How far apart are the two rows of each pair, measured in a hidden way? 0 means very close, and 20 very far. Two or three weighted sums of its numbers give each row a place; it is the straight-line distance between the places.
(26 -29 -8 -11 -5 19 13 -11 16 -6 -12 -17 13 12 -21 -29 -22 3)
(-3 -3 11 -29 -20 11 2 -29 -12 59 -3 0 2 16 -5 -40 -28 18): 3
(-17 50 -34 68 21 -66 32 3 -29 7 16 19 6 -5 19 66 44 -53)
(-56 62 -31 59 -32 -47 74 1 -34 27 9 -13 23 -5 35 60 73 -56): 10
(2 18 -18 -8 6 28 -21 -74 12 -28 -6 -31 -40 -29 -18 -15 29 25)
(-86 77 -22 59 -6 -70 123 28 -72 45 44 41 29 2 7 70 55 -72): 10
(32 -18 8 -14 29 9 -20 -38 13 7 -15 15 -7 3 13 -14 -26 25)
(18 -11 6 -94 16 0 -19 -25 31 13 -10 111 26 11 -3 -24 1 18): 17
(-70 68 -30 49 -19 -86 59 -7 -44 -31 31 49 22 -4 34 25 59 -64)
(-63 29 -13 30 -4 -43 29 26 -46 1 27 -71 -9 -13 46 44 44 -27): 2
(37 -22 -13 -19 -14 3 -18 -42 -12 -11 -4 -3 -19 -2 -16 -24 -14 9)
(-44 -17 9 -8 28 115 -38 -13 23 -124 18 -66 1 -1 2 5 20 10): 1
(51 -10 5 -16 2 25 -2 -29 -1 -57 -11 -23 1 6 -38 -4 -44 20)
(1 48 -8 2 11 7 10 12 0 -18 12 24 23 12 9 10 33 16): 7
(25 -16 9 3 -14 29 -25 -3 9 39 -10 29 -8 -15 -30 -19 35 20)
(-3 15 23 -41 13 2 -11 20 2 6 -1 9 2 0 -25 -8 25 9): 6
(-62 56 -18 45 0 -94 70 25 -43 8 12 30 14 -9 30 65 43 -64)
(1 -32 2 -19 -16 30 -18 0 13 42 -11 -35 -8 13 34 -17 15 28): 6
(-6 5 -13 -12 -21 4 -21 23 6 26 15 31 -6 -38 -35 -3 38 14)
(5 -7 19 -3 18 -17 -11 6 1 -21 -2 56 -20 21 19 -15 4 31): 12
(21 -18 -14 -3 -19 6 -8 9 24 -29 -6 -9 -3 12 1 -29 -31 11)
(24 -13 21 -23 -1 25 -11 -44 -17 24 -11 -5 -25 25 -11 -7 -24 34): 4
(19 -3 -6 -14 28 19 -17 36 20 -2 13 27 -27 28 -18 -22 -10 23)
(-69 64 -24 37 -19 -69 69 -17 -73 6 18 22 18 -24 32 40 30 -79): 3
(18 23 -2 34 41 7 -17 -22 12 -20 -3 -10 7 -6 59 -5 -30 16)
(25 -16 8 -18 7 4 -9 -9 -47 4 -16 28 40 18 -14 -23 -3 9): 11
(13 -21 -2 -22 2 19 -41 -23 -3 74 -26 -9 -6 20 -10 -19 -16 22)
(15 -29 -8 -9 9 21 -14 -10 21 26 -39 -57 -27 -18 41 -4 -20 14): 5
(10 -14 15 -14 -26 24 -39 -10 26 -21 8 0 -10 21 0 -2 -41 18)
(13 -41 -9 26 -23 -12 -11 -8 21 7 5 -43 -14 16 2 -29 -29 28): 10
(-42 -8 -9 -14 10 -6 -17 0 3 -94 -4 -27 -10 72 -8 15 14 15)
(23 -15 5 -16 28 36 -18 -26 22 -16 -11 -2 4 15 10 -18 -16 12): 9
(18 -5 18 12 12 37 -16 3 44 -13 6 -35 18 18 -25 -21 -13 26)
(22 -12 0 -17 6 67 1 54 9 13 -4 29 32 28 -6 40 -52 20): 16
(40 -16 1 -1 39 15 -20 28 26 13 -1 -36 -5 14 -23 -8 -7 22)
(18 -38 9 -19 -23 5 -23 -27 14 17 6 8 -51 11 -15 6 -6 22): 13
(29 -46 -10 -3 1 3 -10 -48 12 -21 -6 9 28 18 -32 -11 -37 24)
(13 5 -5 18 14 29 -2 40 0 -1 -3 32 -3 -9 -14 49 1 -14): 6
(10 -2 -11 5 25 10 -18 38 56 6 24 5 16 -6 -25 21 -14 12)
(-3 21 36 9 1 28 -37 -8 17 20 -3 41 -11 9 -11 -44 1 26): 6
(15 -15 22 8 -11 11 -36 10 32 -48 -19 12 5 -18 -1 -20 -12 28)
(26 -7 -3 -7 -3 17 -11 -10 22 16 -52 -5 -2 2 -24 -34 -25 20): 5
(10 -28 20 15 -11 39 -16 21 20 -15 1 -27 -11 27 2 -27 -11 32)
(-5 -2 8 -23 15 3 -32 -54 -2 -48 -9 -24 1 -13 -10 29 -23 28): 9
(36 7 -4 -34 15 3 -23 3 12 -17 3 -88 -9 -33 6 -1 -24 13)
(-2 -1 15 -4 7 18 -10 4 15 82 56 27 3 -18 -12 -16 10 11): 10
(-11 22 2 6 36 5 -4 5 12 -79 -10 -6 37 27 12 7 28 -7)
(22 -22 2 3 2 16 -14 2 17 -30 -13 -15 -10 -22 0 0 -32 18): 11
(18 22 42 -4 -10 9 -23 91 39 -30 25 9 -10 -9 -18 -6 -10 12)
(17 -11 -1 -31 9 -20 -11 -18 26 -18 15 -5 -28 -22 -35 1 -20 24): 4
(15 -23 -6 -17 -32 17 -4 -27 4 59 -10 8 -1 18 -5 -49 -10 18)
(-48 7 -23 57 8 -56 40 -18 -6 20 25 12 6 -10 28 33 61 -58): 4
(31 -12 -19 -29 -7 8 -25 8 41 -25 -16 3 -2 -23 -29 -8 -22 7)
(-54 68 -43 41 21 -53 81 36 -58 23 33 28 43 -54 35 73 73 -76): 6
(9 -2 5 -4 3 70 -2 24 -7 0 28 17 0 -39 -19 -10 8 -1)
(19 -29 10 -1 -12 6 -22 -4 31 -24 -13 -8 -10 -32 -6 -15 12 29): 6
(14 -7 37 -108 -50 5 -11 0 33 -11 -1 -39 12 7 -7 -23 -30 39)
(-81 37 -3 18 -14 -43 72 7 -44 -6 74 32 55 -20 46 48 49 -44): 8
(-21 16 -13 13 14 12 -34 4 31 -20 22 10 48 -22 -30 17 -1 11)
(14 27 7 -40 -49 14 -20 0 22 -54 10 -40 5 11 -3 -20 5 -2): 12
(-50 55 15 64 -3 -59 94 21 -61 -8 16 39 30 12 16 67 44 -83)
(29 15 -14 -32 -19 61 1 -19 28 -38 9 7 -24 25 -28 -4 -14 22): 8
(-10 27 -23 17 13 5 -3 16 17 -28 15 -25 -2 80 24 15 37 6)
(1 -39 -1 -18 11 17 8 -47 -5 25 -25 6 -16 16 -12 -18 -38 14): 14
(4 -19 12 -87 -26 -34 -17 -9 14 -48 -9 5 0 32 0 2 -42 31)
(-68 40 -52 0 22 -55 65 36 36 12 46 26 31 -11 7 41 52 -91): 7
(46 -13 6 24 11 7 -33 -2 8 -10 5 33 26 10 -16 -12 7 23)
(23 -17 -10 -32 4 0 -23 56 6 -8 18 -18 -13 -17 35 -1 5 22): 5
(5 -17 -23 -4 10 14 -6 3 -9 -16 24 -17 -6 -2 -30 -16 -23 18)
(31 -20 47 -11 -12 38 -13 -24 14 21 2 -42 -15 30 -26 -21 -28 21): 9
(37 18 -8 9 52 9 5 -15 9 39 -34 -46 -18 32 -51 -34 -37 7)
(36 -35 1 -41 -30 31 -1 9 27 19 28 -43 -19 16 -4 -56 -1 11): 9
(12 -1 21 -32 -5 12 -33 -17 15 11 17 -13 39 10 1 -7 19 29)
(3 7 34 -13 14 20 -18 18 15 -28 -9 -32 3 -19 17 28 19 8): 1
(-78 29 -47 84 6 -71 76 -11 -31 -9 27 17 37 -15 17 64 75 -79)
(-57 54 -14 42 9 -78 31 41 -82 17 18 80 10 -8 30 48 45 -37): 8
(17 -25 -14 -6 30 42 -20 -29 39 12 -5 -8 -14 34 -14 -13 -21 13)
(25 -31 -2 -86 17 16 -27 11 -1 -29 3 16 -15 70 -39 -16 -2 -3): 10
(23 -26 14 2 -15 30 -4 -22 -8 -3 -31 -32 -27 17 -4 -14 -31 17)
(-63 64 -26 60 -6 -37 73 39 -80 -5 12 10 14 -5 22 75 59 -72): 7
(10 4 1 -6 -11 40 -18 -15 -23 51 -24 18 2 6 -15 -6 -21 15)
(-17 34 -10 37 7 -2 20 24 -32 -7 20 13 -5 4 10 14 31 -16): 9
(15 2 4 -9 -104 15 -21 6 9 -59 -8 -21 -9 20 -10 -35 -27 16)
(-21 14 7 43 10 -54 13 8 4 -48 8 11 -13 -44 23 4 20 -36): 7
(-62 65 -24 58 -33 -36 84 25 -47 25 10 42 28 -32 30 51 50 -47)
(-13 3 -5 4 32 -5 -2 36 -13 11 -18 11 15 -10 28 11 34 -24): 8
(17 -23 -1 -15 -5 8 -23 -29 -8 5 -31 -22 -29 14 -5 -22 -10 9)
(49 -35 -24 6 -15 5 -14 -9 0 -13 59 -2 -3 24 -5 -33 1 18): 5
(4 -6 2 -21 -5 21 -23 22 2 42 20 -1 7 -9 -3 -18 -24 19)
(33 -27 2 -26 -60 32 -76 -44 -22 -4 -7 -3 -23 6 -31 -14 -32 14): 5
(-27 22 127 12 4 -27 15 -11 -8 -12 24 39 -7 -21 24 14 33 -14)
(27 -23 4 -6 -42 3 5 43 44 23 -18 -4 5 16 -40 -21 -18 21): 4
(20 -26 16 49 16 19 -28 -23 32 3 -20 4 -31 12 -24 -28 -8 16)
(14 -29 -10 -6 -3 11 -43 -19 18 -12 9 -25 -5 -10 1 -20 -24 24): 7
(-48 51 -19 49 -34 -51 66 52 -51 22 16 28 -1 -22 48 46 48 -88)
(3 3 9 -6 -30 -1 -15 -4 34 36 -25 54 18 -40 -8 -16 32 -9): 6
(29 -36 27 -90 36 12 -20 -55 21 -20 -16 14 -4 35 -17 27 7 12)
(7 -3 17 -31 19 14 -27 -39 -12 12 -18 -5 -47 27 -33 -23 -24 -4): 11
(1 -35 2 -25 28 -8 -2 -15 -14 -2 -6 -20 -43 -22 -35 -70 -34 20)
(-71 93 -15 68 -16 -26 73 7 -51 -17 7 23 40 -29 42 54 72 -62): 11
(22 -2 8 -22 -32 59 -13 -12 40 -46 0 -17 -19 -6 -2 -16 -20 -17)
(12 -39 20 -19 -24 -19 -9 -30 4 5 -4 -40 -45 7 -45 -28 -39 15): 3
(-54 60 -7 70 8 -74 74 1 -40 22 29 -9 47 -5 1 44 28 -62)
(-11 29 -45 59 13 -40 19 -6 -24 39 -6 2 32 32 0 15 31 -24): 6
(12 -2 0 -39 99 27 -8 -3 46 0 -10 -8 -25 28 0 25 -19 4)
(-28 26 2 21 29 -13 3 32 -26 7 -18 17 53 -4 30 12 42 -28): 6
(-81 84 -15 59 -34 -61 65 61 -64 34 18 34 38 -14 29 65 85 -86)
(-79 61 -31 -33 15 -51 69 24 -41 -13 19 -11 25 -17 20 35 49 -49): 2
(-68 60 -28 65 4 -66 82 39 -37 30 8 44 47 -5 58 71 49 -82)
(28 -21 -57 5 -36 42 -17 -108 54 1 55 -2 -35 2 -14 3 -32 5): 12
(12 -25 1 -30 7 -9 -18 45 33 -46 -19 10 21 -12 1 -13 -13 6)
(15 -18 21 -22 -3 -5 -15 -21 22 63 10 1 -17 -6 0 -14 2 12): 5
(23 -23 17 -34 33 22 -4 -2 7 -40 -11 -3 -16 -16 11 -16 -3 14)
(22 -12 0 -24 -17 -48 -6 -17 12 0 -3 19 -33 7 -27 -30 -40 16): 5
(-2 -28 -7 -12 -24 16 -12 -34 -17 -13 -24 -72 -1 29 -21 -10 -19 25)
(4 29 7 100 25 3 6 14 22 102 14 30 20 -12 -14 40 47 -17): 1
(-2 -1 23 11 9 30 -21 127 10 16 30 -3 -15 -3 -60 17 6 23)
(20 -13 19 38 -3 50 -10 -11 -22 4 2 -20 -6 2 0 -13 -37 9): 17
(2 -20 15 -44 -1 6 -10 -45 13 -92 -10 -56 -39 26 -12 -23 -7 28)
(20 -15 12 6 17 -3 -8 0 12 -9 -6 -23 -2 -9 -21 3 -11 6): 6
(27 -13 -5 0 0 32 -15 -4 43 -66 1 -31 -24 14 -1 -8 -7 8)
(12 -27 11 -16 -81 10 -2 21 4 -18 -1 -13 -16 0 -9 7 -23 -2): 12
(12 -14 -37 -25 13 18 35 -20 17 -11 -11 -26 18 15 12 -51 -7 6)
(25 -30 5 -7 14 14 -21 2 36 -2 15 -7 -13 -8 -25 -5 -2 14): 9
(-3 11 -5 -3 -37 -8 -9 18 8 -1 -31 -32 -13 34 -26 -22 -18 26)
(30 -26 -8 29 -59 34 -15 9 0 20 -20 18 -15 53 -2 -16 -30 9): 10
(31 -11 -5 -5 -23 35 7 -26 -26 35 1 32 -7 13 -39 -21 -27 4)
(7 7 3 -18 -51 57 -4 26 -4 -8 -32 39 -17 18 2 -9 -26 18): 4
(25 -5 37 -5 6 42 -15 -20 9 -43 -24 -5 -21 -7 -40 1 9 14)
(-6 -19 6 6 11 9 -9 -10 -2 109 -10 6 0 42 -6 13 -27 1): 5
(39 -20 15 15 -9 -6 -17 -5 -14 -58 -16 -13 0 23 -31 -19 -22 46)
(-35 42 -17 -30 -35 -15 17 32 -6 -9 43 27 -23 -6 29 15 38 -13): 18
(-8 -13 14 -33 0 13 -18 -8 -8 -2 -35 11 -46 12 -29 -12 -18 23)
(-51 52 -47 64 5 -75 74 23 -36 32 11 56 -1 1 36 85 93 -69): 8
(22 -32 0 -24 -18 9 5 -5 -3 48 -7 -26 -19 18 -1 -24 -21 20)
(-38 8 -28 26 14 -26 41 40 -11 7 10 -9 10 -4 15 7 30 -35): 3
(-88 56 -6 46 22 -79 56 1 -52 14 6 40 57 9 79 36 41 -56)
(-78 57 -18 34 -4 -98 57 25 -58 -20 23 22 24 85 12 42 55 -67): 13
(75 -34 6 -18 -4 21 -10 -17 -16 -55 -13 17 -23 31 -26 -38 -18 6)
(22 -29 -17 -20 21 33 -24 -3 19 4 59 11 -15 6 1 -7 -20 31): 10
(-18 -16 30 -4 1 7 -17 31 5 -28 -5 1 -10 -5 9 23 -17 18)
(35 -12 5 -28 25 8 -45 10 21 37 -88 -4 19 24 -39 -23 10 25): 10
(4 13 -8 -24 -2 6 -12 44 23 8 -1 36 1 -28 -1 -23 -2 21)
(-48 51 -3 56 -2 -40 59 14 -49 76 17 26 22 -22 34 14 55 -44): 10
(6 9 -3 17 5 7 -15 -4 6 -24 36 23 6 -32 -6 -33 -16 7)
(16 -12 12 21 -18 16 -30 -8 19 -8 8 -11 40 -23 -20 42 -6 13): 9
(3 -12 11 1 4 30 -18 4 -3 -36 -6 -16 10 1 -8 -6 3 30)
(14 -14 -3 10 3 3 -17 -3 19 -26 8 37 -16 31 7 -22 0 15): 1
(-8 -6 39 13 -6 -4 -24 12 21 13 1 0 -19 -1 2 -21 -5 22)
(14 -13 -23 -12 -69 13 -4 -9 -4 -24 -15 -22 -2 1 -4 -24 -24 10): 4
(22 -27 -9 -3 5 25 -27 32 13 -16 -5 38 -43 -1 -1 -12 -25 7)
(43 -23 -9 -2 0 24 -19 -8 -2 -22 -10 -12 -17 15 13 -25 -14 30): 10
(5 -23 -3 -18 -25 36 -19 -34 26 -27 3 40 8 10 3 -8 -12 -11)
(22 -6 -2 2 -1 -33 -13 44 -7 9 -10 23 2 -20 -11 -23 -24 21): 8
(15 -35 5 -20 40 0 -7 17 15 46 -6 -55 -25 6 36 -24 -31 15)
(19 -17 -26 -15 3 25 -15 23 12 -37 1 -32 -7 12 -2 -21 -12 13): 3
(17 -12 0 -24 -30 -6 -15 -10 5 47 -4 -41 -37 24 -9 69 -26 1)
(-26 81 -45 66 -25 -56 82 10 -48 -6 23 33 24 14 55 62 63 -87): 16
(7 -24 18 -22 17 -6 -20 42 12 18 43 -8 -11 6 9 -15 -22 31)
(10 -30 3 -30 -58 -13 -5 -43 15 29 -15 -34 -20 4 12 -13 -44 26): 6
(63 -18 -24 -110 15 20 1 14 32 -9 35 3 23 -2 -49 -18 -14 25)
(26 -36 23 -9 -5 25 -9 -17 5 19 -3 -19 -11 1 -2 -20 -37 19): 14
(46 -14 2 -7 4 8 -5 -9 -3 17 -39 -47 46 4 -26 -27 -23 12)
(6 -6 -5 -11 -91 36 -9 -107 8 17 -5 13 -13 41 -21 -11 -28 18): 16
(9 -21 41 -6 -5 -9 -18 -30 10 -97 -16 -8 -31 -2 -12 0 18 4)
(15 -17 4 -44 -1 39 -7 3 10 23 -10 -22 -39 39 -39 -10 -37 8): 6
(27 -23 40 10 -1 18 -18 -27 11 13 -25 -40 11 40 -49 -34 -33 25)
(-6 43 -13 7 2 -6 9 94 31 -14 18 9 -1 -40 6 26 2 -2): 11
(11 -44 0 -5 -39 -1 -11 -35 -8 -44 3 30 -18 -50 39 10 5 2)
(42 -15 -9 -13 3 17 -26 -8 6 -49 -6 -23 -24 47 -10 -23 -25 -6): 14
(-66 28 -17 46 -46 -63 76 6 -15 -18 6 31 28 -30 53 36 70 -48)
(9 -20 19 -3 -19 17 -8 -21 26 -8 10 11 8 10 3 -9 -10 20): 8
(-56 39 -28 49 50 -43 89 22 -28 64 15 42 40 -19 35 45 64 -62)
(0 -15 23 -3 -14 18 -10 -50 6 -12 -8 -30 -7 -21 -8 7 -13 20): 7
(-7 -16 39 5 28 24 -29 10 19 11 -5 -29 -15 4 -13 -5 -18 16)
(20 -28 102 -21 -18 13 -12 6 45 -48 -25 2 -15 12 -26 -17 -9 11): 11
(-58 46 -8 68 -28 -43 62 24 -37 8 12 9 25 4 40 66 24 -53)
(-38 67 -17 17 16 -60 73 4 -37 -5 35 6 5 -55 35 50 55 -39): 3
(21 -26 15 5 7 -69 -32 7 -5 -28 14 -13 -2 -11 8 -4 6 18)
(-67 49 -57 52 -9 -52 50 42 -75 19 26 45 -3 4 47 66 47 -72): 8
(35 -27 20 -7 -7 22 -16 -18 -3 -3 -37 -45 -24 -10 6 -18 23 22)
(16 -27 41 -22 -7 -10 -28 -17 -15 18 24 11 -10 -8 -30 -4 -16 20): 11
(10 1 20 -2 -3 22 -1 -10 -20 20 15 10 -29 5 -32 -22 41 5)
(2 -13 19 -8 27 -37 -23 10 20 40 8 48 11 -23 10 -10 -4 20): 10
(42 -33 -3 -40 -11 21 -15 -56 -1 -32 -40 6 -45 -6 -22 -50 -25 14)
(43 -24 7 -60 -3 19 -19 -127 3 27 -39 -3 5 23 -31 -11 -49 11): 6
(26 -1 8 -14 -4 16 3 27 7 -16 48 -3 9 52 -9 1 1 20)
(27 -43 9 -10 -38 -44 -6 25 18 -31 -1 99 9 2 -127 -17 -4 16): 15
(-23 -18 -3 -45 -15 18 -1 -9 21 -11 -2 -27 -1 0 -32 -14 -47 18)
(16 -27 12 -45 1 9 -14 -14 -12 -58 18 13 15 48 0 -4 -34 5): 8
(-60 74 -40 65 -15 -56 77 38 -64 47 42 13 76 -34 48 67 56 -81)
(21 -38 16 -25 -3 -4 -14 -19 11 -26 -19 -22 10 2 -40 -7 -5 22): 3
(10 -35 -13 22 -14 -22 2 12 27 -24 12 -7 -21 -17 46 3 -2 10)
(-6 -20 -21 -32 -23 -6 -9 -14 1 -20 6 -16 -15 2 -11 -28 -28 11): 6
(34 -6 15 -70 16 -6 -7 -21 1 -14 -10 -6 -8 12 -29 19 -36 6)
(25 -31 -1 -26 -5 39 -21 -14 83 26 12 -29 29 6 -64 -27 -51 14): 1
(48 -38 26 -13 -29 13 -15 -57 18 -1 7 -7 2 24 -15 -16 -35 -1)
(-32 74 -33 67 -18 -69 82 4 -67 20 7 12 46 2 51 48 58 -77): 10
(29 -7 4 -35 -17 1 -18 -45 8 56 -30 30 -28 33 6 -7 -16 19)
(36 -19 17 -19 -2 29 -16 -16 -10 -16 46 40 -5 2 -9 1 6 14): 6
(-64 80 -26 61 -20 -58 89 5 -88 41 8 19 6 -78 61 52 38 -77)
(19 -37 55 -23 3 27 -41 6 1 -75 -5 -31 -8 -4 -10 -15 -16 11): 2
(16 10 44 12 12 -13 -31 7 8 -11 -16 11 -22 -16 -22 -9 24 5)
(-56 127 -34 43 -5 -91 88 12 -32 30 25 14 32 3 53 44 56 -76): 11
(56 -22 18 -25 29 3 10 -24 16 36 -23 -83 -58 -28 -25 -12 -43 27)
(33 -33 9 -43 -12 6 -8 -35 9 -22 -9 -6 -10 57 -34 -23 -27 17): 6
